One vector is turned by the same rotation once a step. Each row is the vector after some number of steps, and that number follows the row.
The counts run from 0 to 381.
[106 89 102 118 100 124 118 151 126 62 77 111 126 105 112 92 85 90 78 75 78 99 114 83 115 127 94 105 98 113 70 96 101 117 73 77 110 81 83]
93
[123 131 107 62 108 74 77 83 90 133 134 146 108 129 114 86 81 81 118 110 127 73 123 99 92 110 115 97 109 86 112 112 89 102 101 111 86 94 97]
323
[145 113 104 88 77 76 123 136 127 92 113 120 102 112 89 60 102 104 105 122 118 101 125 99 90 116 96 118 135 101 93 114 77 87 90 55 110 96 120]
235
[116 89 107 124 119 104 78 113 85 99 100 82 112 112 126 97 61 116 88 85 106 83 63 53 101 91 124 63 78 100 92 111 112 86 140 121 131 103 104]
267
[122 98 116 77 90 96 45 68 115 95 113 129 98 94 94 143 89 74 132 118 107 88 89 128 112 78 102 107 62 104 118 109 138 106 95 91 93 110 108]
184
[110 103 103 95 108 99 99 106 68 77 126 96 58 88 108 81 96 84 117 86 87 83 90 94 138 76 127 83 106 138 105 91 147 89 140 85 119 84 75]
346
[105 97 84 77 88 98 134 94 136 127 75 122 110 75 61 98 125 88 59 85 97 87 65 103 80 113 68 94 124 115 92 105 109 78 86 117 84 89 141]
230
[125 89 114 92 90 147 88 99 105 111 91 97 122 111 125 133 114 101 84 98 92 99 85 91 111 88 122 85 80 167 64 98 97 94 88 94 128 97 124]
107
[88 66 79 97 62 121 115 82 113 110 94 111 104 88 71 82 131 109 94 103 100 139 133 105 118 99 80 119 135 95 103 96 111 99 90 84 96 65 143]
296
[99 106 115 73 133 82 102 92 111 121 81 73 76 118 120 99 83 99 89 91 85 35 73 90 99 79 104 91 114 115 105 88 75 103 83 118 132 77 100]
128
[78 124 67 146 101 112 95 107 85 109 123 86 91 59 112 85 100 153 98 93 100 96 92 90 81 89 79 133 104 87 125 108 91 119 100 108 71 89 102]
211
[111 85 100 84 66 101 115 79 100 126 115 117 100 84 93 147 118 95 96 122 85 104 64 122 99 102 69 84 53 91 81 117 85 73 119 129 108 97 113]
44
[109 91 109 78 107 84 94 102 100 103 134 157 109 93 62 121 93 101 74 93 131 109 107 93 116 118 79 88 78 106 73 154 125 107 109 103 77 105 89]
244
[111 91 89 119 98 68 75 127 99 75 61 113 104 93 54 72 69 93 100 104 102 65 92 100 131 105 126 80 99 86 92 113 87 101 107 92 76 132 112]
82
[89 102 113 118 92 125 107 87 53 88 136 104 102 92 93 128 65 104 109 99 130 126 89 83 127 116 83 103 86 62 116 123 113 81 115 123 106 92 61]
58
[105 141 125 61 105 112 129 70 142 106 73 116 119 137 87 126 102 101 91 94 122 104 116 105 90 125 89 96 107 100 111 81 78 93 54 118 123 82 126]
316
[107 99 79 116 114 81 106 121 168 62 91 121 109 107 80 77 125 136 99 95 94 106 109 112 73 104 69 110 88 78 95 94 111 120 106 80 100 89 130]
90
[87 91 111 93 96 112 85 112 111 86 86 75 113 85 92 110 135 113 93 115 90 110 84 132 51 85 87 142 122 129 116 120 123 112 73 103 61 136 90]
372
[73 101 79 134 110 81 94 96 117 74 97 76 113 77 94 86 75 108 123 101 95 91 95 85 81 115 87 96 98 20 131 96 95 111 98 95 85 75 78]
277
[103 89 90 103 80 78 122 92 84 125 131 104 76 91 97 61 62 91 114 100 118 82 122 75 116 95 96 115 143 65 128 90 96 88 117 88 126 50 105]
136
[94 89 135 83 118 110 100 86 56 138 112 89 94 119 146 116 79 64 113 101 113 134 126 86 103 84 148 87 108 117 104 83 110 114 112 80 104 97 84]
260
[76 106 93 99 91 98 123 72 98 113 81 78 82 46 101 149 80 92 77 113 103 83 80 119 71 95 63 114 91 78 108 81 91 88 81 129 99 69 103]
131
[72 87 92 112 91 99 116 98 83 120 94 110 74 64 55 96 91 105 63 89 92 85 82 95 129 100 75 84 89 81 75 121 120 89 132 133 85 100 105]
144
[101 87 121 95 75 127 81 108 110 113 67 106 117 67 81 126 119 117 103 85 80 89 81 123 114 92 93 134 127 116 126 130 115 127 93 114 62 128 113]
370
[116 103 83 73 116 75 109 104 121 110 48 88 98 107 75 76 137 83 81 103 89 66 69 115 92 102 106 92 116 134 101 86 80 82 80 112 87 122 123]
228
[76 95 126 75 89 117 130 127 119 125 108 108 97 115 109 86 120 45 83 102 74 125 107 114 106 128 100 122 76 95 80 97 87 110 78 89 100 139 72]
239
[85 74 85 121 87 115 115 101 98 106 91 112 124 115 77 82 136 112 127 88 83 133 85 97 108 126 95 90 103 40 126 112 100 106 133 128 89 128 94]
363
[122 122 93 92 118 107 97 119 104 108 126 132 120 101 132 85 110 125 93 71 109 103 98 87 81 111 61 155 98 136 114 128 102 128 87 110 81 93 95]
311
[70 102 108 89 88 88 110 91 116 108 75 87 83 136 74 62 109 95 119 100 107 107 113 114 86 96 118 91 141 46 126 66 120 96 118 94 107 115 129]
76
[104 105 80 93 80 91 95 98 77 95 106 129 92 125 51 64 95 126 100 81 88 84 132 92 107 106 97 89 162 107 114 116 111 68 105 132 101 99 87]
222
[93 121 124 119 75 113 121 130 81 78 64 64 93 80 133 79 65 70 109 107 111 105 99 103 96 100 125 126 139 98 128 69 122 89 108 72 90 104 100]
73
[89 101 100 82 89 107 85 78 102 94 101 135 103 106 85 113 139 78 102 100 94 132 146 137 105 115 104 82 103 111 79 92 137 122 88 83 69 83 96]
98
[78 100 80 128 79 94 118 119 70 98 109 107 69 44 77 96 82 114 72 89 100 96 84 97 112 102 77 105 90 101 75 126 111 88 140 119 70 108 94]
145
[108 110 141 84 68 145 103 128 130 102 103 110 125 98 142 105 107 86 93 96 103 96 99 100 78 104 117 110 116 124 95 113 136 110 83 69 93 107 117]
172
[96 108 87 99 68 93 99 88 71 81 93 101 80 131 37 74 97 116 95 96 90 98 133 105 89 109 100 84 148 114 109 97 111 61 94 122 102 114 87]
221
[86 102 84 135 92 78 113 134 67 82 108 91 72 48 89 88 84 120 73 106 106 94 84 100 118 91 87 104 89 119 78 132 102 80 132 105 68 117 92]
146
[143 99 99 109 64 81 118 145 108 79 106 103 95 103 95 68 95 106 90 130 117 114 118 100 74 115 98 127 127 117 100 113 72 65 89 61 106 110 107]
234
[99 106 67 111 96 107 112 124 100 68 67 67 115 58 117 105 119 82 91 126 89 78 62 132 121 112 97 112 100 119 76 81 96 110 78 78 73 81 118]
292
[82 105 93 97 79 139 97 99 79 104 86 116 115 94 82 125 123 86 90 89 89 113 93 114 143 116 93 120 71 132 67 116 93 108 82 125 71 143 100]
305
[46 92 95 122 94 111 117 111 110 115 78 107 105 117 85 65 97 84 91 75 92 107 103 98 84 122 97 88 100 47 98 94 146 105 121 120 84 118 94]
78
[97 74 60 122 120 94 90 93 60 119 133 87 85 147 116 60 88 105 116 100 95 102 113 67 122 99 113 81 87 88 91 91 96 102 125 108 136 73 101]
201
[102 114 91 78 74 108 90 78 118 77 94 141 115 99 78 128 131 87 118 115 95 118 146 145 118 103 110 88 109 101 86 87 118 124 83 73 71 93 110]
97
[82 120 112 79 117 109 123 93 108 116 129 57 86 72 147 127 112 91 125 134 123 114 79 106 102 100 99 135 80 77 110 97 78 125 85 71 88 100 83]
52
[84 114 123 108 73 104 114 119 82 83 65 67 80 106 116 75 84 72 126 114 99 113 114 108 89 93 130 117 146 85 133 65 110 83 108 71 101 127 117]
74
[67 116 98 104 116 124 150 120 127 93 84 79 81 66 102 87 135 93 92 74 87 138 87 102 115 104 82 137 94 107 114 77 103 122 112 88 94 107 96]
152
[96 108 126 89 100 100 125 105 107 133 136 88 89 63 150 118 108 102 119 123 109 102 87 100 111 96 98 128 91 82 113 112 63 134 102 83 97 85 96]
51
[86 118 76 126 132 112 100 126 82 77 61 91 113 83 130 88 88 103 80 68 104 86 77 82 121 105 96 110 84 138 90 80 108 124 110 106 89 75 108]
6
